In the rows, 128 means zero.
The rows of D fall into a few groups, which share some directions, and each row is roughly a mix of its group's hidden directions.
D:
[[100 144 139  80 135 160  91 131 177 172]
 [ 97 119 128 152 155  81 133 107 160  63]
 [138  95 123 143  82  61 144 157  96 126]
 [129 179 162 171 168 143 156 162 138 102]
 [119 146 165 180  77 149 112 141  94  95]
 [163  79 179 120 138 187 118 124 113 134]
 [116 143 142  83 114 170  82 143 168 169]
 [124 121 104 139 103 106 119  64 188 104]
 [ 71 161 113 165 117 142 109 121 180 100]
 [156 124 187 125 115 166 168 149 144  84]
 [138 102 161 169 161 132 167  96 149 179]
 [135 110  61 162 118 139  86 116 133 173]
 [122 151 148 145  72 152 132 180 178 130]
 [180 142 144 111 166  91 167  92 106 154]
 [136 141 109  85 140  92  85 161  71 124]
 [168  76 104  81 131 134 114  93 164 147]
 [130 174  93 144 141 125  65 106 168 108]
 [107 136  98 111  85 152 101  72 172 144]
 [180 138  97 174 134  88 117 103 171 125]
 [136  99 135 185 105 189 129 128 156 160]
 [153 102  93 141 138  68  89 101 149  96]
 [148 107 175 141 104 163 123  97  65 113]
 [138 162  88 101 141 101  79 124  86 167]
 [137 122 106  49 155 163 114 135 162 134]
 [161 164 122 132  95 141 184  98 163  93]
 [129  97 108 108 186 110 167  73 144 125]
 [128 111 163 142 172  67  90 136  94 143]
 [171 160 181 106 153 161 169 120 105 132]
 [160 109 100  98  87 116  67 100 134 155]
 [185  67 130 137 122  81 121 135 101 139]
 [167 173 158 140 186 168 150 123 141 126]
 [169  57 119 141 100  93 142 106 144 109]
 [ 89 159 151  77 147  95 119 100 161  94]
 [106 132  63 139  84 129 134  97 172 105]
 [159  72  78 157 104 167 128 108 137 142]
 [ 98 151 114  89 161  96 180 121 152  88]
 [134 102 189 139 146 104 116 175  79 131]
 [139 139 182 123 131 182 111  91 131  80]
 [123 140 102 117 181  71 153 166  95 132]
 [163 119 148 185 157 170  91 121 106 157]
 [144 131 132 138  71 131 114 207 137 118]
 [173 130 102 139 146 162 133  61  93 134]
 [104 155 141  90 168 160 108  84 151  85]
 [137  86 173 173 152 119 181 129 113 103]
 [107 185 113 129 137 173 117  75  96 112]
 [109 111 104 120 135  98  59 149 115  77]
 [157 147  77 173  96 141 171 108 149 150]
 [138  82  58 113 135 169 119 105 106 138]
 [177  99 128 140  76 143 127 122 162  76]
 [126 163 184 138 110 161 139 180  89 126]
 [136 176 105 162 149 133 174 176  93 124]
 [ 98  80 149 147 169 174 153 139  90 140]
 [120 116  88 155 170  80 152 142 145 178]
 [116 182  77 118 126  99 108 138  78 103]
 [132 105  87 109 111  65  89  86 131 123]
 [143 131 146 127 114  77 193 120  97 167]
 [103 171 165 120 150 157 173 172 136 157]
 [124  90  98 103 107  86  68 117 117  95]
 [161  99 147 111 149 103 125 198  87 123]
 [104 179 149 125  77 117 159 150  97 165]
 [141 190 101 142  90  86  90 108 144 131]
 [127 103 183 109  70 135  79 128 134 147]
 [121 132 199 153 153 138 181 151 133 111]
 [133  75  64 147 105 144  87 121 118 146]
 [118 111 105 115 136 132  52 120 143  73]
 [162 152  95 166  85 105  84 166 130 142]
 [ 86 161 146 137  93 160 138 166 144  74]
 [ 51 143 137 121 169  92 143 123 151 115]
 [141  80 144 167 150 177 167 167 125 136]
 [161 126 110 145 137 142 142 179  60 157]
 [113 182 119 140  66 117 115  78 116 136]
 [141  92  94 158 119  60 100 151 128 105]
 [139 139 105 170  76 124 159 181 146 100]
 [121 102 139 120 142  75 186 169 136 163]
 [196 116  97 164 104 100 140 104 156 108]
 [155  64 110 138 177 125 141  95 102 102]
 [123 190 101 162  93 129 159 121 148 171]
 [167 137 108  89  96 181  84 141 140 153]
 [151 149 168 120 122 178 156 190 135 147]
 [121 189 137 117 139  69 138 135 102  86]
 [ 92 165 107 102 123 140 111 187  99 167]
 [ 97 129 130 113  84  99 141  95 189  92]
 [125 186 144 112 160 128 143 160 109 189]
 [ 84 122 181 146 134 151 167 157 163  97]
 [101 117  65 139 116  98 126 147 152 185]
 [121  97 159 126  91 165 113 160 127  63]
 [175  81 116 109 175 162 134 126  86 132]
 [146 161 173 123 143 120 175  76 147  93]
 [ 92 157  84 106  80 162  99 159 117 143]
 [128 150  88 144 122  65 101  98 101 166]
 [131 167 141 125 183 123 169 134  98 181]
 [154 133  94  95 124 129 109 192 178 146]
 [141  82 134 147 159  55 151 122 101 126]
 [155  75  79 125 109 187 120 123 111 131]
 [ 83 180 146  64 158 119 134 120 128 121]
 [106  77 145 109 103 190 104 155 120 103]
 [139  66 173 138  97  93 109 146 157 149]
 [121 103 141 125  98 207 167 142 150 119]
 [ 87 138 105  94  99  83 109 168 152  92]
 [158 109  67 169 113 160 156 142 148 158]
 [170 156 101 148 129 108 118 172  81 172]
 [129 135 187 108 120 175 154 118 133  72]
 [120 171 148  92  93 114 156 118  87 180]
 [115  59 141 177 126 109 113 138 152  90]
 [117  75 118 118  67 118 107 104 151  86]
 [101 157  58 138 159  85 121 131 136 155]
 [ 98 114 136  93 195 141 143 143  85 157]
 [169 172 126 164  87 143 142 123 104 178]
 [120  87 120 105 138 134 117  67 189 115]
 [ 97 109 167 165 149 155 159 186 144 143]
 [152 130 157 131 196 146 161 165  94 142]
 [122 109 107 174  75 179 133 144 152 159]
 [114 188 175 105 134 182 127 125 125 102]
 [ 46 116 138 128 126  93 142 141 121  87]
 [122 131 104  59 132 166 123 152 151  81]
 [137 108 114 190 171 148 125 127 149 182]
 [169  76 153  99  90  86 107 114 105 123]
 [141 125 108  84  84 125  82 173 162 150]
 [206  91 124 138 142 146 132 113  89 149]
 [143 131 100 177 102 162  68  92 136 135]
 [104 127 125 123  99  80  97 180  82 104]
 [ 81 140 131  91 176 126 161  94 112 169]
 [135 146 172 162 137 173 183 168 130 129]
 [114 105 125  82 142 130 206 152 144 115]
 [125 173 156 137 158 175 117  92 133  76]
 [162 167 108 107  81 115 134 117 183  94]
 [147 162 175 105 112 174 156 104  82 123]
 [151 176 115 174 105  72 134 117 148 156]
 [111 129  78 124 170  65 156 120 154 141]
 [157  83 124  84 157  96  79 138 129  96]
 [ 89  62 122 104 180 112 139 112 120 112]
 [138 125 118  94 106 131 123  74 139  56]
 [144  99  88 189 135 150 104  98 153 161]
 [109 156 106 129  60 130 116 170 156  91]
 [136 132  62 169 108 108 127  84 151 102]
 [150  80 158 122 142  96 191 113 154 106]
 [ 83 138 144  97 133 180 112 173  87 142]
 [140 108 139 110 123  91  97 179 148 191]
 [155 156 146 106 177 117 192 109 141 101]
 [122 156 100 184  69 133 155 134 144  99]
 [118 161 169 164  70 163 132 137 106 155]
 [132 153  70 166 100  86 140 109 152 162]
 [147 140  50 112 110 147 153  89 151 121]
 [122 153 103 195 107 101  83 117 142 159]
 [153 183 157 157 116  77 156 117 133  93]
 [136 117  70 118  93 158  83 136 108 173]
 [139 147 174 186 105 129 128 167 113 172]
 [141 111 127 181 143  63 175 141 136 119]]

In each list below, three rows fit none of the groups, and each other row fits one group, some only roughly. Which are they? Name them in the order they come.
  J497: [137 121 155 134  97 100  77 105 190 100]
  J450: [136 118 169 147 128 107 102 125  49 104]
  J780: [116  88 104 138 134 144 135 133  81 200]
  J260: [ 86 156  86 147 151 113 143 133 152  66]
  J997: [123 149  88 118 169 122 148  94  76 174]
  J601: [ 60  88 101 120 166 108 126 160 112 133]
  J846: [115 162 104 119 200 135  98 123 123 173]
  J173: [176 102 142 137 143 178 149 110  84  89]
  J271: [134 114 130 125 101 131 170  88 164  61]
  J581: [145 128 155 115 111 171  48 121 108 137]
  J973: [134 184 139  97 151 150 105  70 143 100]

J497; J780; J260
  J304: [139 215 147 162 119 118 135 139 144 109]
  J821: [121 156  91 192 124  90 122  94 159 110]
  J445: [106  73 104 110  83 174 120 118 140 165]
  J816: [114 133 146  88 150 181 151  94  77 108]
  J620: [148 118  84 122 144  95 175 134 134 192]
  J117: [204 121 134 152 159  96 128 112  92 143]
  J642: [163 128 190 124 135 105  79 118  84 117]
  J58: [152  78 175 154 111  97 106 146  95 159]
  J806: [ 76 171 118 126 107 182 133 133  87 105]
  J595: [150 128 153 109 164 209 107 145 132 119]
  J64: [103 108 164 145 174 101 158 127 188 144]
  J62: [158  83 136 101 140 158  93 143 167  79]
  J708: [143  99  91 147 167 151 143 173 118 184]

J620; J806; J62
  J783: [135  92 152 100 178 124  81  87 118  97]
  J73: [148 105 118  65 187 143 115 100 115 105]
  J349: [171 110  74  63 144 141 112 139 131 117]
  J543: [138  86 121 174 177 140 170 109 166 135]
  J732: [136  99 126 207 104 140 151 154 162 134]
  J729: [186 116 152 161 158 172 163 141 145 151]
  J820: [116 139  94 147 166  68 151  83 113 153]
  J539: [161 138 158 191 132 169 110 120 162 159]
  J831: [ 78 111 194 109 122 147 125 141 173 133]
  J633: [112 183 128  70 169 132 116  92 146 124]

J783; J539; J633
  J836: [162 129 120 186 104 160  97 178 152 126]
  J336: [127 162 153 178 109 100 102 127 105 188]
  J504: [108 122 116  96 133 167 163 108 198 105]
  J484: [111 190 120 148 111 143 104 137 139 193]
  J389: [ 86 141 137  74 164 103 115  86  91 123]
  J562: [125  86 103  72 100 162 120 161 125  89]
  J142: [128 111 151 179 137  87 139 121  61 110]
  J904: [101  72 145 154 129 194  97 139 129 131]
  J939: [179 134 115  89 168  70 103 110 131 125]
  J190: [160  48 116 122 147 114 138 170 139 134]

J562; J904; J190
  J818: [ 81 121 128  97 139 157  64 157 159 139]
  J611: [108 116 111  64 137 190 132 119  93 120]
  J7: [ 92  63 112 165 103  89 148 141 143 126]
  J432: [161 127 156 179  95 103 108  76 149 104]
  J527: [130 146  91 163 109  92 186 123 103 168]
  J292: [164 126 181 128 168 167  86 104 109 115]
  J754: [105 122 136 200  92 158 122 138 107 168]
  J272: [184 129  87 114 135 131 161  77 137  92]
  J421: [138 141 120  68 102 141  69 171 123 124]
  J609: [105  90 162 101  86  99 105 139  74 117]

J818; J527; J609
  J492: [162  60 129 132 152 165 166 127 126  96]
  J169: [199 106  88 131 100 136 131 147 139 170]
  J144: [112 111 113  86 132 128 101  67  93  84]
  J36: [ 96  46 113 128 152 136  99 144 136 149]
  J235: [128 140  69 141 148  94  85 128 178 107]
  J319: [145 145 114 128 134 209  91 139 141 162]
  J854: [152  82 104 163 146 159 123 185 118 160]
  J586: [108  50 134 135 151 115 119  82 149 111]
  J924: [153 161 158 142 119 190 117 183 111 121]
  J2: [ 98 129 118  68 194 143 152 149 132 125]

J36; J235; J586
  J60: [146 126 113 138 154 135  72 139  86 189]
  J988: [ 88 124 166 168 113  89 151 170 133  89]
  J977: [ 49 103 140 125 108  93  99 146 115 139]
  J323: [120  98  58 131  97 118 173 128 164 132]
  J760: [ 92  90  75 125 157 120  87  98  97 139]
  J825: [172 165 131 185  93 129 150 148 129 166]
  J630: [165 111 186  93 120 167 134 147 105 165]
  J606: [ 54 132 122 124 102  70 138 108 127 118]
  J415: [168 113 118 158  80  82 142  90 164 131]
  J945: [134 115  99 146 132  90 208 154 143 136]
  J787: [158 175 134 134  79 106 126 192 132 136]

J977; J630; J787
